(in the rows, 128 means zero)
One turn sends every row of this set to another row. A few are shown first. Where does it send the rows asked after them?
kelaz: [100 170 130 170 140 135 100 163 119 161 146 127 122 112 105 109 139 145
 133 136 116 158 131 152  94 140 159 120 116 124 114 129  94 124 113  96
 132 149 151  91 127 148 130 113 119 143 115 143 150 129 124 140]
kob: [125 124 139  85 143 148 112 132 144 113 142  96 126 136 150 136 171 105
 135 152 113 139 111 135 109 139 101  91 118  95 127 154 147 145 117 104
 121 125 122 127  95 129 123 131 141 142 113 147 152 119 149 142]
Sege: [135 148 122 133 128 146 114 116 163 176 148 126 117 133 150 126 147  99
 116 144 124 152 127 158 146 167 113  96 132 102 129 129 122 125  95 138
 139 105 143 113 104 138 149  99 111 147 124 166 141 153 146 120]
nobe: [113 159 129 138 119 114 107 161 116 144 138 130 117 117  83 119 144 116
 132 142 120 150 145 162  99 126 164 111 141 129  97 162 121 104 115 102
 163 159 146  94 127 126 136 116 121 154 104 127 155 136 136 126]
mosu: [119 150 132 151 140 138 140 122 150 178 158 128 123 117 140 105 145 100
 126 147 110 143 105 155 129 156 126  97 116 107 139 109 141 120 126 119
 126  97 157  77 124 158 131  93 100 164 127 149 151 133 138 131]
Domim: [119 159 136 106 141 100  95 140 125 132 101 109 135 134 135 108 148 144
 127 131 154 160 124  84 110 126  97 122 106 119 132 117 149 150 123 122
 138 110 126 126 101 133 144 152 128 120 126 144 130 135 116 130]
zer: [100 149 100 116 132 104 136 145 125 134 135 151 133 118 127 108 160 139
 131 115 136 132  97 137 143 122 115 129 121 160 105 132 118 119 127 141
 129 123 148 137 119 126 111 140 123 115 119 133 105 138 129 156]
tutud: [123 130 118 125 110 120  99 114 146 119 143 101 148 159 126 128 146 129
 122 142 115 124 148 133 126 115 131 130 171 119 133 113 156  91  93 125
  89 118 159 160 153 118 139 118 111 137 129 133 132 141 120  99]
dis: [120 133 122 123 107 143 123 121 131 100 135  90 139 158 129 141 139 145
 119 149 108 124 150 120 116 116 142 135 175 137 132 115 157  98  97 120
 106 115 161 155 142 122 145 129 130 151 119 132 144 148 137 117]
fem: [110 143 162 119 146 102 106 145 109 124 121 119 175 118 136 134 125 160
 116 137 155 148 169  93 103 135 102 139 114 104 145 109 148 116 142 121
 134 125 127 109 109 158 116 130 121 130 114 137 118 123 116 135]
Pinat: [100 129 124 122 143  89 144 149 113 137 133 150 177 119 119 125 136 138
 115 120 132 120 143 144 139 143 118 143 130 135 116 115 117  89 140 137
 123 129 148 116 122 161  94 114 113 124 122 119 106 121 128 146]
Sezi: [115 134 127 132 106 135 114 116 131 108 152  96 131 150 136 137 138 147
 131 142 123 134 163 117 110 105 141 125 171 134 132 117 162  87  94 131
 103 116 166 142 146 116 147 128 127 155 120 143 133 150 128 114]
gonaf: [ 96 147 128 125 149 119  94 158 123 135 112 134 147 132 136  90 143 137
 116 141 150 159 114 109 111 133 115 138 121  94 145  87 155 133 129  91
 136  95 120  99  99 148 134 136 116 134 137 140 132 119 107 145]
votu: [102 147 143 142 128 115 129 152 113 140 141 126 158 110 124 148 131 142
 120 136 114 146 188 154 111 153 147 129 130 131 114 133  97  93 107 114
 147 156 149  95 123 154 112  99 122 157  92 144 146 123 140 135]
gad: [121 117 162  94 147 128 141 130 124 111 139 105 170 126 143 152 143 112
 115 152 105 122 146 131 109 154 102 111 120  93 144 135 150 119 141 105
 120 131 125 114 108 163  99 111 126 150 106 131 146 108 149 136]
gep: [124 164 144 110 129 101  84 147 123 127  99 132 146 135 108 102 141 134
 117 143 157 154 135  96 106 119 117 130 132  99 132 123 169 119 139 101
 174 114 119 105 115 123 147 146 113 136 116 132 140 129 118 131]
Kibo: [153 162 142 141 119 144 111 118 159 181 146 133 127 118 116 119 138 109
 114 160 135 142 124 148 136 151 123  98 145  96 132 129 156 111 133 130
 165 105 145  94 125 136 153  97  95 151 116 141 146 154 144 120]
fadu: [124 121 146  90 131 145 119 137 131 117 154 128 125 125 116 128 157  97
 128 161 116 125 112 141 107 120 110  80 148  88 128 156 178 120 147  95
 144 129 120 113 107 129 115 131 127 148 115 126 143 118 146 141]
sano: [120 131 127 136 119 123  97 116 137 116 152  95 141 156 129 132 138 141
 131 140 125 131 156 126 110 106 141 131 161 128 138 128 164  94  98 139
  94 116 163 153 148 119 149 126 119 138 133 135 127 151 118 102]
Guni: [134 132 150 140 143 132 120 127 143 172 155 118 161 117 141 146 124 115
 109 151 131 141 164 156 130 172 114 113 130  83 139 118 130 101 121 133
 122 121 145  94 109 169 125  82 105 145 122 144 131 140 136 114]
vasa: [100 135 150 111 137 154 112 135 134 123 162 133 132 115 151 119 156 117
 132 153  98 140 117 131  98 129 110  86 117  92 151 130 157 138 124  71
 130 130 116 107 113 139 107 128 116 150 105 154 156  98 127 147]
Zesen: [ 95 158 115 141 116 109 104 154 130 152 136 127 112 115 117 129 162 129
 136 133 124 170 152 158 121 130 145 110 130 148  95 140  91 125  82 118
 151 149 152 112 120 127 130 113 130 156 106 154 151 136 135 133]
zov: [ 96 144 112 127 156 122 139 154 119 133 133 156 154 128 138  85 144 143
 131 116 104 112 105 156 121 128 146 137 115 151 124 131 127 116 132 114
 143 114 142 110 114 142 118 141 110 114 127 130 131 112 121 167]
mam: [124 145 112 116 132 124 133 151 125 146 133 163 144 120 104  96 142 140
 123 132 138 109 105 150 140 120 133 125 151 141 104 137 144  94 149 133
 156 117 144 118 115 127 125 138 108 106 124 113 109 139 131 159]
fik: [121 137 121 127 107 123 115 114 139 112 136  96 143 163 114 136 147 138
 121 142 104 120 138 120 125 118 134 127 172 132 129 112 147  96 103 125
  95 120 166 164 161 125 135 123 121 150 124 129 139 141 137 112]

gep moves to mam
vasa moves to gonaf
And these:
gad moves to fem
Domim moves to zer
dis moves to sano

One turn sends every row of this set to another row. A few are shown first. Where does it send the rows asked after them?
Ditu: [124 109 142  96 170 144  95 102 161 165 106 124 147 157 145 142 144 183]
Sef: [142 132 117 108 153 112 124  95 125 170  76 134 169 172 119 147 137 150]
famo: [157 110 118 101 145 114 124 125 121 135 116 149 153 139  92 146 143 149]
zon: [161 144 164 119 137 118 136  94 131 110  86 140 143 168 158 132 146 166]
guk: [177 121 162 119 154 135 100 129 127 113 107 118 125 153 131 155 128 174]
Ladil: [120 146 151 120 146 133  98 126 169 140 115 130 150 159  85 143 140 152]
kos: [103 138 156 101 154 150 129 125 148 126 107 137 101 122 115 129 141 166]
gef: [135 165 128 123 155 152 134 126 115 183 119 134 118 167 147 143 132 175]
barim: [139 129 158 113 153 164 115 141 124 142  98 103 145 130 125 120 126 189]
miguf: [158 123 108 108 154 133 121  93  99 149 109 149 152 168 152 157 148 166]
Gogo: [113 157 114 110 161 149 143 125 158 153  96 142 145 144  90 129 135 154]
Gitap: [153 111 110 105 151 114 117 126 126 134 114 140 159 133  99 147 146 156]
mevat: [152 140 142 113 163 106  81 116 102 135 102 116 130 148 125 152 120 163]
gofi: [163 145 167 120 141 118 144  97 121 113  85 139 146 162 153 144 146 171]
sudet: [166 120 157  87 127 146 133 102 105 154 107 140 123 175 149 143 138 165]
gog: [128 117 163 114 136 145 110 103 171 150 130 130 154 173 136 128 108 151]
vog: [118 134 108  98 166 153 104 109 140 141 114 136 144 155 154 120 155 142]
sabim: [ 99 138 157 101 154 145 127 118 148 124 106 140  93 136 116 132 136 160]
Sufa: [124 136 141 123 159 127 170 113 141 164  95 146 135 166 111 163 106 176]
kat: [109 154 114 139 132 127 136 120 133 146  84 137 125 183 117 134 136 193]
nada: [109 133 164 131 156 163 143 122 157 147 120 140 124 153 146 127 139 185]
Naf: [134 151 141 121 149 137 136 113 133 112 111 181 121 176 149 130 128 149]
nop: [117 114 149 102 130 155 158  87 140 154 107 138 140 168 145 150 134 190]
pip: [134 112 141 106 164 149  99 103 161 172 106 127 148 165 144 141 146 189]
posol: [166 149 109 108 131 135 106 125 154 127 107 143 124 171  94 138 144 167]
donal: [125 133 170 112 164 170 138 116 137 118 100 128 141 143  89 154 122 165]
fonud: [111 154 116  88 149 112 133  91 126 143  82 127 155 171 111 119 132 150]
vuled: [123 145 174 114 163 168 142 116 132 122 100 115 139 148  91 156 126 160]
favo: [123 136 137 111 156 126 145 114 108 111  94 137 114 135 113 113 140 198]
zasot: [148 168 113 119 166 116 122 127 108 108  91 147 137 157 115 136 123 174]
Nakir: [156 127 177 121 140 162 106 117 136 138 122 132 164 162 145 157 140 149]
gal: [110 161 111  90 149 123 137 111 120 147  91 116 146 171 110 110 129 158]
filed: [163 113 155  90 125 152 136 103 101 142 105 144 133 172 150 145 140 166]
mepap: [122 163 158 112 174 152 126 125 107 127 109 122 156 138 146 150 121 142]
Zega: [153 110 158  94 129 151 145  98 100 162 105 124 128 168 143 147 132 171]
bodu: [125 115 139  97 145 124 131  96 111  99 111 159 163 156 140 133 133 182]
mogo: [124 120 162 126 136 142 110 103 173 150 131 129 153 176 140 136 120 151]
Fipap: [155 143 130 116 157 102  96 110 101 140 108 132 130 143 121 156 109 156]
lif: [163 143 121 118 161 107  91 111 108 142 106 133 129 146 116 156 115 162]
timo: [112 129 148  95 146 133 135 119 150 115 111 144  94 137 111 122 136 172]
dobaf: [158 140 124 105 144 160 129 130 132 150 136 163 153 148 109 132 109 150]
mer: [130 127 165 121 126 136 113 116 174 156 122 131 145 174 118 140 111 150]
feb: [111 166 115  95 155 119 149 111 123 148  86 124 154 171 107 116 126 163]
sakub: [126 136 155 129 161 130 107  88 135 159  92 125 146 167 137 153 175 144]
Pivo: [112 152 114 136 127 126 130 120 128 156  93 135 124 177 115 132 127 198]

mer moves to mevat
gef moves to vog
bodu moves to Sufa
And these:
miguf moves to Gogo
Ditu moves to famo
Sef moves to Ladil
kos moves to filed
Gitap moves to donal
sabim moves to sudet

One turn sends every row of this set to another row. A few are shown first. Where does it send the rows asked after them?
Midu: [124 111 115 129 121 129  96  93 145  91 125 129 102  95 128 160 130 178
 123 100  80 111]
zor: [139 115 146 136 125  90 127 144 108 116 141 119 113 114 176 152 124 159
 124  98  63 108]
Zub: [149 170 126 135 127 104 167 105 141 119 146 102 118 127 111 113  98 149
 135  89 110  88]
puni: [135 110 117 128 104 156 142 106 160 114 129 101  88 130  99 148 126 155
 128 116 116  81]
sul: [133 107 123 142 115 139 139 119 167 111 157 104  94 131  88 151 133 136
 133 126 117  84]
Lizab: [152 103 152 139 107 100 125 121 109 127 136 103 114 115 105 120 135 121
 106 104 107 110]
Zik: [165 110 137 157 127  97 150 152 147 100 170  98 119 147 134 166 123 152
 138 111  72  94]
feza: [111 154 107 134 130 132 131 108 158 108 137 141  88  89 135 149 114 161
 111  97  94 101]
losu: [118 157 128 123 123 110 132 107 173  93 135 145 108  92 129 154 112 166
 129  87  82 108]
soga: [147 164 124 136 113  91 152 123 146 109 144 118 118 124  99 124  88 130
 117  88 112  76]
suma: [119 152 112 131 122 129 144 108 170 106 134 141  89 100 113 141 124 167
 131  78  90 103]
lak: [138 110 144 123 134  95 119 118 111 121 135 128 103  98 159 173 124 173
 125 102  64 116]
Gikup: [128 136 109 129 150  87 127 111 136  89 143 119 127 130 167 162 102 165
 142  89  66  93]
Sok: [124  99 124 116 130 131  93 120 130  98 114 120  92 103 135 144 130 170
 126 107  71 113]
ripo: [155  97 150 137 106 105 124 123 106 133 127 106 112 118 121 126 129 155
 109 105 120 122]
Raf: [163  96 130 127 119  84 113 121 110 137 121 127 120 110 108 129 143 142
 124 107 108 103]
gopup: [118 114 129 130 126 140 125  85 157 110 117 122 107  88 131 170 126 161
 135 114  86 107]
tevik: [121 115 126 108 120 121  98 108 145 107 116 125 112  96 127 173 142 169
 129 106  71 103]
Kopev: [141 105 114 126 109 140 123 126 162 106 156 108 104 143  97 160 133 139
 139 136 104  82]
Ganev: [139 163 123 126 125  95 158 120 153 128 149 105  96 130 115 113  88 126
 143 100  95  91]
Mifil: [137  94 144 125 122 105 114 109 118 109 116 132 124 100 163 164 116 152
 124  98  83 119]
bevor: [131 157 104 118 150  98 134 131 141  97 145 122 126 133 152 141 106 158
 159  88  77  75]
Nefu: [153 123 164 141 117  88 133 123 116 135 137 108 118 112 105 121 130 129
 103  96 101 118]
dufi: [149  96 151 138 113 112 114 119 112 146 139 112 104 118  99 119 131 145
 118 111 106 115]
sek: [143 161 122 139 137  91 160 124 140 114 157 100 115 127 116 113 101 118
 134  97 114  91]
Lirof: [148 127 131 120 150  97 133 127 133  91 151 127 135 120 162 175 100 160
 162  95  80 106]
tidon: [126 147 112 105 146  89 125 126 147  90 135 123 129 120 155 171 112 153
 147  90  72  87]
Velas: [132 125 130 129 140  96 118 139 109 126 155 138 115 119 163 161 114 172
 121  94  70 116]
bizo: [120 150  99 116 160 100 139 119 145  91 139 106 111 131 147 150 111 158
 149  89  64 103]
zazar: [141 123 120 135 109 157 130 116 162 104 148 106  89 126  89 135 116 134
 126 114 105  77]
kulob: [124 118 149 128 125  82 118 126 132 116 136 132 123 107 166 168 122 167
 121  98  64 120]
dosi: [148 110 124 128 121 114 133 141 144 109 165  96 120 162 129 161 118 131
 146 137  86  70]
Falum: [147 152 151 135 129  90 151 118 144 124 139 119 116 121  99 109 107 124
 118  80 110  99]
rizu: [150 100 144 130 101  98 115 136 115 139 140 105  89 111 111 131 129 143
 122 115 102 136]
Kogad: [149 150 130 131 129  93 157 112 138 123 150 112 120 137  93 111 107 120
 132  82 104  88]
mev: [126 156 113 118 143 112 143 104 160  96 133 139  89  90 135 158 105 161
 135  84  90  98]
lozi: [153 106 143 137 125 109 138 148 128 115 177  96 122 155 128 151 110 133
 145 128  89  74]
lupam: [152 101 128 140 129 102 139 148 118 126 166  88 119 166 135 159 120 131
 135 110  88  96]
zito: [156 160 110 128 132  83 151 102 138 122 135 112 123 107 110 117 120 127
 136 104  98  70]
soro: [167 118 127 127 124 109 145 148 115 109 166  87 124 158 143 161 111 149
 143 114  93  88]
tivik: [146 114 131 130 126  82 143 152 130 106 151  79 119 154 131 162 107 136
 142 130  90  79]
fomi: [131 119 110 141 115 148 110 120 167 118 134 105  94 130  89 145 116 142
 122 100 118  81]
labav: [142 100 135 153 108 140 141 121 183 104 138 118  91 125 104 144 120 156
 123 115  91  74]
fono: [137 162 114 126 137 116 146  84 154  96 138 130 126 101 127 161 106 154
 145  79  78 109]
Per: [122 102 120 130 115 129  99 113 131 114 119 115 100  96 129 157 159 169
 124 114  88 111]
falu: [146 105 147 146  97  88 124 124 107 145 134 109 118 122 102 146 129 144
  97 108  98 112]
kog: [153 126 126 145 131 103 119 150 116 121 166  76 127 153 138 157 110 136
 130 107  79  83]
kov: [139 112 128 126 107 135 127 122 161 106 134 103  91 128  71 150 120 158
 137 127 102  84]

kulob moves to tidon
Raf moves to Zik
And these:
Kogad moves to sul
soga moves to kov
dosi moves to Falum
kog moves to Ganev
zazar moves to dufi
lak moves to Gikup
ripo moves to soro
Per moves to zor
Velas moves to bizo
fono moves to gopup

